In the data rows, 500 means zero.
Here are some rows, each followed by its group. Rows of different groups can look alike.
"488 565 358 872 500 555 431 571 434 603 561 402 474 509 476 681 590 447 360 474 483 423 509 361 481 389 612 524 558
 605 533 545 446 516 290 244 607 440 661 365 476 504 606 644 430 367 419 481 464 562 669 622 609 469 500 489 523 571
 517 506 366 686 466 266" 0
"638 515 640 550 456 782 531 523 349 517 618 510 517 522 556 616 426 603 418 522 723 326 741 355 359 467 590 434 410
 499 356 481 421 552 441 281 655 466 329 510 522 644 723 625 382 565 473 524 541 681 345 559 550 432 582 432 447 407
 230 427 401 458 456 617" 1
"449 420 581 235 647 310 521 456 654 533 440 536 517 602 462 485 397 654 480 546 356 460 396 420 575 694 308 345 674
 572 435 339 575 574 492 464 573 491 477 484 642 612 391 508 373 453 474 542 527 471 548 379 569 405 647 483 579 688
 420 406 518 419 417 632" 1
"504 502 692 437 549 443 381 347 606 534 330 530 480 553 504 589 603 476 591 618 446 427 270 580 544 544 484 574 589
 535 625 563 528 366 402 497 336 620 679 382 419 547 237 543 448 508 496 444 376 552 503 440 510 453 426 537 583 502
 482 487 619 576 468 483" 2
"215 579 173 601 321 474 654 487 765 521 489 613 614 379 706 686 673 784 281 463 539 325 495 994 391 843 310 499 575
 410 373 490 214 466 505 778 595 154 237 406 650 167 706 729 329 530 283 846 619 86 570 287 879 198 251 460 522 592
 713 273 505 582 350 242" 3
"506 520 636 422 819 459 503 484 601 454 571 553 352 553 230 244 189 556 387 605 560 490 588 209 557 670 408 206 692
 480 477 266 671 863 652 342 666 533 398 459 709 729 416 354 420 422 570 573 516 476 469 630 473 444 841 304 544 343
 307 697 592 389 183 753" 4
"406 380 526 487 478 380 407 444 617 573 469 584 548 656 525 331 599 830 307 578 389 312 411 659 549 626 350 459 591
 497 401 534 379 683 436 709 567 587 362 438 529 382 541 793 293 392 290 607 474 388 551 460 694 296 454 492 461 442
 510 356 573 442 283 421" 1
"748 749 476 586 343 497 504 633 141 307 474 306 537 254 474 337 321 336 708 462 717 626 570 432 399 305 569 449 460
 524 541 643 543 521 563 428 481 434 426 920 474 413 582 325 815 538 715 185 460 561 547 539 327 800 440 322 391 482
 312 830 199 519 638 673" 5
"676 327 670 720 502 791 561 526 514 468 617 373 350 701 339 399 178 420 49 541 624 539 788 136 118 369 616 588 426
 794 320 299 547 566 251 328 615 384 548 454 778 687 715 373 471 581 513 492 661 690 502 868 574 671 754 377 688 636
 388 522 334 768 690 698" 0
"650 566 514 445 449 576 733 754 270 330 619 405 591 387 465 382 322 360 508 288 560 526 759 392 295 425 636 423 297
 490 444 574 510 499 524 522 411 531 360 743 339 467 652 386 651 681 635 488 610 707 449 645 352 566 426 448 604 621
 346 618 340 433 562 581" 5
"245 597 677 339 850 393 370 485 797 730 460 447 414 570 331 419 437 602 581 511 231 550 283 549 620 698 167 479 733
 488 511 323 689 476 748 633 461 423 561 309 538 797 287 399 325 134 636 655 365 149 551 459 429 437 639 460 617 516
 638 510 667 349 323 610" 6
"446 324 616 722 499 567 512 527 439 577 558 581 476 532 277 431 363 518 336 582 440 346 601 504 516 611 254 383 592
 611 323 375 466 619 399 384 475 473 564 373 583 570 543 398 397 439 414 647 586 540 402 647 608 484 603 569 605 466
 345 330 723 437 518 477" 1
"609 384 219 656 457 623 93 513 429 437 524 388 491 391 730 700 890 331 489 379 434 742 356 685 528 244 759 709 200
 400 841 739 573 146 389 495 134 510 742 255 285 526 457 477 617 693 410 311 383 522 636 587 314 568 276 641 431 923
 711 513 416 757 801 254" 7
"426 486 484 550 444 581 553 534 582 533 538 600 594 461 376 427 333 631 434 562 575 504 604 323 424 736 393 476 539
 583 166 411 385 786 576 448 630 309 282 554 772 373 567 649 444 600 0 756 659 489 408 522 663 361 705 510 673 365
 334 370 278 506 386 461" 8
"373 398 645 433 604 362 564 493 562 501 474 562 526 635 340 555 453 544 393 575 432 363 517 567 603 539 520 533 558
 398 534 380 494 468 402 358 525 615 460 388 563 452 427 686 480 344 476 514 430 479 463 458 585 334 566 254 465 438
 395 383 469 457 404 541" 1
"667 233 321 794 397 788 285 604 466 602 640 430 299 644 572 639 641 486 183 499 673 412 898 386 356 318 582 296 492
 558 448 686 298 464 262 482 532 331 549 320 512 435 678 701 465 576 191 456 384 614 649 739 508 445 541 570 448 759
 609 459 592 691 741 471" 0
"673 526 348 567 309 521 238 542 291 680 514 483 531 543 785 665 671 454 553 328 640 421 339 513 575 370 620 505 333
 187 734 809 509 36 313 481 640 520 544 505 217 416 488 456 554 713 345 310 365 419 662 524 356 499 285 495 278 624
 606 782 745 723 543 338" 2
"535 569 476 479 391 557 656 621 487 545 407 475 583 441 704 619 425 729 483 549 510 412 618 515 451 736 470 607 515
 473 488 481 535 629 657 367 629 291 230 755 684 349 670 578 436 317 491 558 608 472 405 341 589 435 490 533 394 313
 386 484 545 502 270 607" 8
"566 610 907 248 793 441 550 638 475 651 566 647 608 638 227 113 295 549 679 663 407 299 642 249 720 555 472 764 615
 481 473 287 775 694 629 162 641 690 492 472 571 735 366 508 468 212 531 646 296 446 383 574 455 429 823 319 531 283
 296 585 598 208 280 901" 4
"632 87 438 944 457 832 254 575 474 370 670 475 374 578 422 538 601 140 205 182 532 517 651 324 334 111 835 609 241
 682 474 476 455 200 218 369 422 389 832 186 405 590 499 521 609 647 370 412 573 616 623 700 429 521 667 505 600 868
 508 412 379 642 698 482" 0
"469 147 448 332 587 474 490 470 706 471 521 482 540 432 582 346 434 482 613 415 379 734 404 439 601 487 512 677 412
 535 570 500 747 437 696 558 317 498 532 462 434 690 456 268 522 632 729 475 422 409 411 579 457 650 448 536 606 622
 682 646 531 493 526 508" 4
"536 543 489 421 288 286 815 606 290 392 520 618 340 504 926 477 381 709 515 556 645 281 719 441 394 577 300 664 542
 410 223 649 390 730 635 311 780 504 204 743 624 357 651 644 469 297 593 518 610 369 423 364 567 566 470 370 525 275
 215 552 437 276 340 619" 8
"427 493 291 600 416 557 818 409 530 453 526 601 475 415 687 663 497 573 334 506 709 387 666 730 369 701 414 498 646
 574 352 502 203 605 446 479 502 248 401 592 531 241 806 629 434 448 430 691 682 408 404 347 768 411 470 669 557 476
 550 296 500 465 545 207" 3
"481 743 451 499 352 542 807 579 288 430 320 431 680 472 579 212 371 800 527 652 803 285 658 418 489 716 460 329 631
 397 370 443 389 791 556 263 828 398 122 655 592 243 675 710 467 282 536 624 704 359 480 271 683 406 556 588 534 294
 327 523 481 504 254 642" 8
"558 535 618 559 354 625 769 588 460 290 674 517 652 516 310 511 421 554 524 671 622 413 856 503 417 504 467 489 449
 614 236 506 367 616 658 281 0 572 582 603 521 439 717 458 670 402 588 755 725 488 324 209 763 465 639 497 720 305
 268 422 331 146 320 548" 8
"466 452 506 442 375 356 818 510 425 374 559 424 633 375 559 441 385 652 438 679 703 435 751 546 360 758 358 385 506
 712 301 429 356 794 704 486 666 480 267 740 729 359 460 496 437 316 566 668 670 360 540 384 650 434 541 379 552 289
 54 423 354 315 392 540" 8
"612 474 738 445 577 595 482 526 279 690 373 567 504 539 556 463 622 544 733 539 510 252 464 524 860 394 629 452 556
 202 596 512 569 390 361 285 633 736 558 367 555 623 447 643 415 463 320 457 352 470 484 527 450 503 551 502 340 290
 242 599 607 312 248 539" 2
"577 427 474 527 528 547 473 492 460 473 510 622 465 538 561 457 578 483 633 586 548 483 626 551 602 409 544 449 610
 415 371 578 487 333 430 440 447 674 612 457 474 461 462 629 477 468 461 349 344 491 604 491 523 568 528 553 400 502
 485 568 517 498 387 544" 2
"379 488 559 370 722 415 400 416 658 525 517 575 458 523 323 532 555 152 674 412 275 708 344 453 684 411 409 535 329
 517 660 561 751 408 584 633 398 445 620 293 406 551 387 447 455 827 552 469 398 431 513 565 273 451 516 552 394 681
 552 456 515 598 499 400" 2
"660 252 574 625 376 642 542 706 128 346 508 389 585 721 552 660 558 439 272 637 658 400 719 432 273 347 484 211 426
 628 239 548 239 501 160 419 562 635 501 528 593 395 653 620 481 567 426 480 533 679 377 545 475 481 628 422 548 446
 280 367 444 303 561 461" 0
"173 610 269 456 342 304 599 589 663 552 462 751 604 380 637 791 497 914 412 521 455 236 472 999 601 811 214 458 821
 520 178 479 151 701 570 715 500 315 206 436 512 0 583 764 338 566 256 748 560 205 504 364 806 238 242 685 538 475
 555 240 671 575 416 117" 3
"661 447 438 520 471 540 405 517 372 467 472 458 465 520 605 684 634 334 480 525 417 685 426 599 408 420 657 562 389
 478 603 662 578 251 373 592 411 552 713 498 356 606 571 312 583 650 580 302 235 534 552 630 268 638 467 544 479 677
 663 542 379 453 698 467" 7
"420 469 639 372 580 504 499 389 635 551 505 527 425 588 392 442 568 644 433 588 455 162 656 530 542 512 509 424 589
 602 199 387 423 698 383 348 578 661 466 266 641 452 538 714 229 210 327 624 503 493 261 284 813 144 712 536 563 244
 352 195 665 542 137 531" 1
"347 367 193 718 241 580 487 515 619 541 667 528 419 336 667 682 730 746 341 204 456 514 467 726 526 564 600 658 470
 531 462 606 213 398 295 641 519 262 410 340 523 186 715 738 394 531 368 757 639 373 679 256 797 362 239 832 128 696
 694 341 471 771 533 131" 3
"527 629 400 568 476 527 281 389 509 577 371 655 305 535 378 558 797 562 602 487 436 423 279 722 873 383 558 613 492
 290 725 693 579 232 567 468 191 625 655 213 254 558 314 755 463 489 244 324 181 449 705 495 547 168 282 688 206 539
 635 457 669 617 451 479" 2
"439 499 665 403 569 363 608 435 567 594 381 464 546 622 524 397 264 508 392 457 516 402 616 300 504 746 414 384 615
 506 344 307 570 804 548 415 718 458 439 588 653 656 590 357 667 404 663 633 492 529 425 621 527 460 728 451 812 243
 423 479 427 417 153 721" 1
"447 571 519 490 519 378 691 407 512 540 442 597 496 460 482 409 522 635 512 580 605 350 520 494 527 704 429 656 526
 506 479 419 501 497 620 346 606 519 592 609 647 431 561 565 460 409 665 569 645 434 322 305 578 509 498 525 481 464
 310 495 519 426 440 496" 8
"736 449 366 692 344 715 529 535 222 310 621 433 510 151 545 454 469 305 659 327 665 705 629 383 294 343 790 594 223
 632 680 541 475 434 466 567 478 353 571 702 531 466 795 250 794 742 673 444 611 723 591 807 246 839 401 436 442 736
 547 756 320 542 833 440" 5
"518 212 537 572 432 566 265 510 411 523 707 469 458 534 445 558 439 482 259 429 579 507 526 426 436 445 501 364 562
 415 563 629 488 575 591 433 578 429 501 471 539 448 480 526 492 458 424 367 396 467 537 693 467 491 611 510 401 477
 418 587 579 580 573 565" 2
"609 434 492 641 315 598 603 576 416 434 624 404 502 501 494 485 377 379 413 449 700 630 530 469 356 446 491 438 543
 652 641 494 471 430 535 307 536 391 458 578 601 542 650 314 462 577 585 556 600 399 541 662 351 661 547 509 581 715
 431 580 348 517 737 423" 5
"779 529 542 520 530 492 439 619 403 621 518 505 352 557 554 412 407 533 372 547 650 340 519 334 639 479 510 408 567
 481 536 604 581 495 339 366 720 549 437 442 491 439 527 664 478 430 411 545 424 783 627 638 605 510 545 489 470 384
 445 562 346 510 383 655" 2
"719 538 477 659 435 682 566 577 272 105 411 583 545 326 397 476 576 286 669 529 422 734 626 277 304 357 743 626 195
 695 577 591 607 285 489 747 603 359 467 532 489 606 509 156 676 710 781 554 672 598 378 538 416 856 421 362 552 750
 499 677 293 654 699 641" 5
"303 430 634 248 541 404 545 521 600 504 333 644 642 517 233 417 481 397 719 565 189 443 552 458 687 605 695 688 596
 673 396 394 594 420 584 488 372 778 674 453 338 665 490 356 432 454 625 624 647 562 246 385 523 450 640 337 615 527
 435 311 370 166 414 544" 6
"682 381 342 593 324 732 436 624 319 387 380 459 492 345 549 485 430 244 587 500 675 771 626 355 302 416 596 527 273
 457 539 597 446 536 509 643 456 476 506 605 514 442 527 204 708 556 635 324 534 580 602 598 397 766 393 416 618 717
 373 688 306 646 913 581" 5
"521 560 370 529 570 516 446 442 515 795 309 603 543 578 633 684 586 480 462 415 572 441 519 459 587 449 603 425 571
 288 607 609 511 322 479 456 522 604 528 401 374 593 412 508 496 499 409 476 118 563 625 531 562 507 432 480 451 584
 686 552 746 545 590 556" 2
"530 533 358 635 508 432 284 369 495 684 467 294 310 400 699 577 788 566 528 474 498 455 183 595 640 254 416 503 469
 54 789 661 347 316 504 600 477 489 513 351 272 457 351 712 434 424 323 274 148 293 732 599 495 495 359 604 171 600
 686 576 871 734 685 496" 2
"312 447 721 337 676 386 383 467 644 534 524 538 481 538 276 391 419 416 598 385 368 610 500 612 562 529 476 541 679
 658 544 345 708 526 694 471 447 514 610 523 392 730 307 346 512 635 593 514 580 459 433 636 435 388 659 398 485 483
 520 486 429 282 500 646" 2
"306 560 335 578 299 250 590 610 518 625 533 533 521 477 613 644 484 809 107 474 611 330 539 731 419 742 289 433 668
 430 253 510 234 556 579 560 642 254 243 514 626 214 703 821 300 366 321 721 673 340 536 338 852 267 414 623 624 305
 529 329 491 572 387 205" 3
"302 313 599 375 661 425 412 497 725 554 390 595 341 479 360 325 381 592 414 426 334 560 397 482 484 638 610 812 696
 634 501 329 653 608 599 597 533 352 562 490 489 483 540 306 530 399 556 343 439 449 472 650 444 480 599 543 573 519
 524 425 490 425 460 549" 6
"516 234 422 659 277 605 517 515 442 326 603 308 459 584 661 779 566 427 180 359 630 637 530 619 184 407 572 415 458
 457 442 645 215 433 284 646 357 555 577 445 386 313 459 594 569 510 416 426 447 620 508 689 465 480 468 518 464 591
 549 457 658 555 823 378" 0
"216 486 317 475 289 516 795 473 518 363 189 540 629 383 655 772 602 800 408 505 437 315 546 800 639 765 382 633 645
 497 333 502 286 467 431 660 507 318 248 494 560 200 604 579 284 370 377 807 649 343 427 115 802 275 254 744 588 421
 473 209 441 527 462 255" 3
"596 401 617 578 285 641 629 542 268 320 669 523 642 566 569 999 534 559 411 660 604 330 761 465 407 506 593 406 377
 612 107 639 214 629 218 333 676 615 459 571 360 325 749 674 585 384 405 559 692 551 354 404 596 329 504 435 556 411
 268 312 515 233 533 570" 1
"623 505 377 584 276 549 642 511 311 370 644 499 538 268 560 431 309 377 613 461 625 696 645 431 172 467 655 245 381
 485 627 539 471 505 560 644 497 347 572 627 690 324 681 387 728 643 661 592 555 604 385 590 226 757 411 401 490 686
 483 723 532 696 684 535" 5
"392 602 572 320 627 402 454 517 545 591 359 494 436 404 425 351 339 467 572 528 466 597 326 507 305 630 225 458 568
 502 708 354 662 553 690 509 510 462 446 569 412 620 333 271 572 478 701 546 305 519 469 519 380 698 554 332 460 394
 632 725 574 430 493 598" 4
"574 579 393 520 445 352 266 490 433 425 575 360 444 446 644 726 668 363 470 376 478 801 394 584 493 269 616 448 346
 397 707 710 579 290 499 666 359 585 730 447 322 363 340 365 655 610 485 283 458 397 554 589 335 625 341 606 304 712
 755 630 546 823 767 302" 7
"538 361 508 530 452 536 471 403 609 318 558 450 600 647 428 559 445 513 350 582 641 526 720 508 351 547 424 401 473
 633 375 480 358 661 485 524 431 456 465 488 666 430 690 512 433 527 532 514 445 610 405 519 589 494 607 451 477 429
 511 393 376 507 602 397" 0
"443 487 616 423 560 429 403 428 642 565 614 501 433 532 479 462 361 519 297 495 501 540 524 597 498 384 361 451 740
 511 480 420 447 587 599 606 605 447 357 411 663 720 230 608 404 450 397 637 511 347 534 549 590 411 605 553 438 646
 563 513 593 525 449 485" 1
"383 425 777 287 798 320 339 449 720 675 513 436 648 745 353 316 464 430 441 509 419 420 536 364 599 529 507 464 424
 502 443 277 632 576 513 427 617 619 612 577 449 693 324 425 351 407 549 424 386 570 428 625 431 458 733 327 498 279
 492 333 650 399 330 778" 4
"756 452 385 709 485 651 399 517 331 473 432 451 416 403 442 425 519 451 498 489 505 491 548 433 525 412 621 451 435
 511 542 608 444 379 390 551 499 467 680 398 385 568 516 601 511 472 380 489 416 275 721 560 451 379 480 495 385 544
 540 542 585 563 508 474" 2
"478 359 800 353 730 377 410 387 676 646 458 498 486 559 306 283 365 385 548 558 353 492 291 430 669 573 429 445 596
 648 562 350 769 707 692 491 563 653 573 410 565 832 365 360 443 398 473 437 378 585 438 595 496 524 779 160 472 0
 386 542 538 418 330 697" 4
"594 466 280 735 423 602 633 548 468 406 590 439 454 449 453 495 498 317 466 378 481 777 583 459 242 405 622 599 250
 627 714 538 503 371 439 521 513 235 609 663 451 416 720 406 663 699 593 474 640 610 575 657 326 674 428 410 514 771
 607 637 400 621 934 469" 5
"535 569 497 519 498 428 616 604 433 353 498 527 452 285 551 443 541 446 619 637 595 542 497 444 634 344 561 426 427
 537 628 520 576 575 523 566 433 577 534 575 323 501 411 460 372 542 654 362 348 509 478 347 331 653 492 459 411 422
 457 563 299 369 517 548" 2
"448 232 549 580 422 687 399 470 573 390 503 515 492 515 464 533 374 528 580 437 548 486 622 378 363 464 480 367 491
 691 320 417 395 593 320 442 452 254 420 448 606 564 505 479 408 466 437 635 633 600 430 629 611 485 706 496 691 655
 407 347 580 453 604 552" 0
"439 371 596 419 373 329 719 614 564 193 474 584 767 536 518 474 415 565 519 520 548 462 588 418 299 482 377 363 513
 655 261 453 409 575 324 376 622 441 512 743 569 361 596 678 627 451 618 624 999 593 449 294 633 566 714 361 547 286
 401 396 202 316 463 477" 8
"244 432 764 267 787 226 305 406 746 634 451 547 235 644 382 311 342 531 560 511 312 503 313 656 652 671 272 413 692
 514 538 291 647 652 612 529 604 605 563 465 463 640 235 405 349 388 567 484 377 405 567 476 448 479 690 596 544 316
 546 380 649 455 420 577" 6
"627 460 387 588 405 556 385 508 420 390 491 392 534 449 637 538 791 273 606 445 399 620 483 467 592 304 745 712 350
 443 642 712 560 303 450 554 216 740 531 401 261 449 429 409 533 609 686 353 325 497 621 525 363 549 306 503 403 628
 696 571 388 491 649 417" 7
"611 638 675 421 482 624 545 588 333 455 575 405 627 511 405 337 315 573 664 490 689 450 641 422 574 536 421 215 524
 442 486 379 635 754 620 379 576 636 386 673 602 519 491 652 551 437 577 419 453 551 370 610 486 582 581 442 545 361
 212 576 417 311 364 693" 2
Which 4 groups are nearest to each row below, nearest first, going by the distance to the centre of the group?
"663 408 664 452 529 563 568 551 573 442 367 602 702 634 365 706 675 567 684 656 331 387 628 311 445 209 484 518 406
 595 274 555 496 640 425 452 375 778 622 441 452 380 471 541 611 568 444 474 766 604 464 467 600 480 561 514 514 471
 390 292 385 266 481 485" -> 1 2 0 8
"643 434 314 695 274 577 568 658 270 338 648 423 516 301 756 395 463 357 682 328 708 773 631 371 343 428 590 565 369
 545 634 634 485 328 469 620 382 372 441 663 525 497 731 402 881 745 966 454 517 474 514 515 364 775 377 431 446 713
 710 728 437 634 760 467" -> 5 7 0 2
"537 541 433 422 526 402 507 434 529 509 451 444 608 491 399 501 505 507 702 605 370 472 382 614 773 483 507 426 537
 310 572 446 590 512 583 472 481 665 498 433 423 593 287 568 475 405 523 353 337 520 456 438 425 524 567 600 322 319
 503 523 580 442 370 553" -> 2 4 6 1
Which 5 groups are nearest to each row below, nearest first, going by the distance to the centre of the group?
"377 602 521 524 631 431 491 395 532 485 537 513 416 548 553 556 506 566 327 479 392 433 469 452 579 552 452 478 661
 507 419 435 361 554 639 652 484 405 470 444 663 595 529 563 331 603 425 627 509 353 502 387 509 390 484 374 468 373
 485 530 544 532 460 561" -> 1 2 6 8 4
"510 532 497 481 473 474 538 501 294 590 612 517 461 384 653 483 335 617 257 622 533 443 583 553 454 563 326 414 667
 555 410 484 388 634 446 500 622 411 360 464 604 466 522 441 490 387 256 564 521 378 534 548 561 398 517 538 505 538
 470 415 562 381 414 475" -> 1 8 2 0 3
Which 5 groups are nearest to each row below, nearest first, going by the average distance to the group's rows?
"357 506 660 381 719 319 349 513 727 580 475 614 599 510 307 317 524 505 650 497 166 575 321 505 726 611 510 771 514
 676 577 331 718 471 664 385 484 511 623 251 316 748 412 291 486 506 652 552 606 406 448 419 447 494 578 404 542 477
 472 506 394 527 459 604" -> 6 4 2 1 7
"528 682 537 470 613 378 405 534 607 548 592 498 428 472 462 465 596 448 530 513 437 444 378 517 626 394 544 607 510
 484 599 563 569 478 436 516 505 710 580 319 268 580 391 458 348 479 529 475 808 509 551 474 490 526 495 609 561 585
 532 528 585 582 509 486" -> 2 6 7 1 4
"507 530 314 507 586 510 310 470 536 710 535 588 366 520 773 631 759 538 524 428 447 413 268 667 764 391 609 530 595
 56 712 667 508 297 378 691 371 531 583 251 290 470 320 823 418 438 342 328 257 377 618 455 477 394 272 701 306 325
 598 474 814 646 517 430" -> 2 7 1 6 3
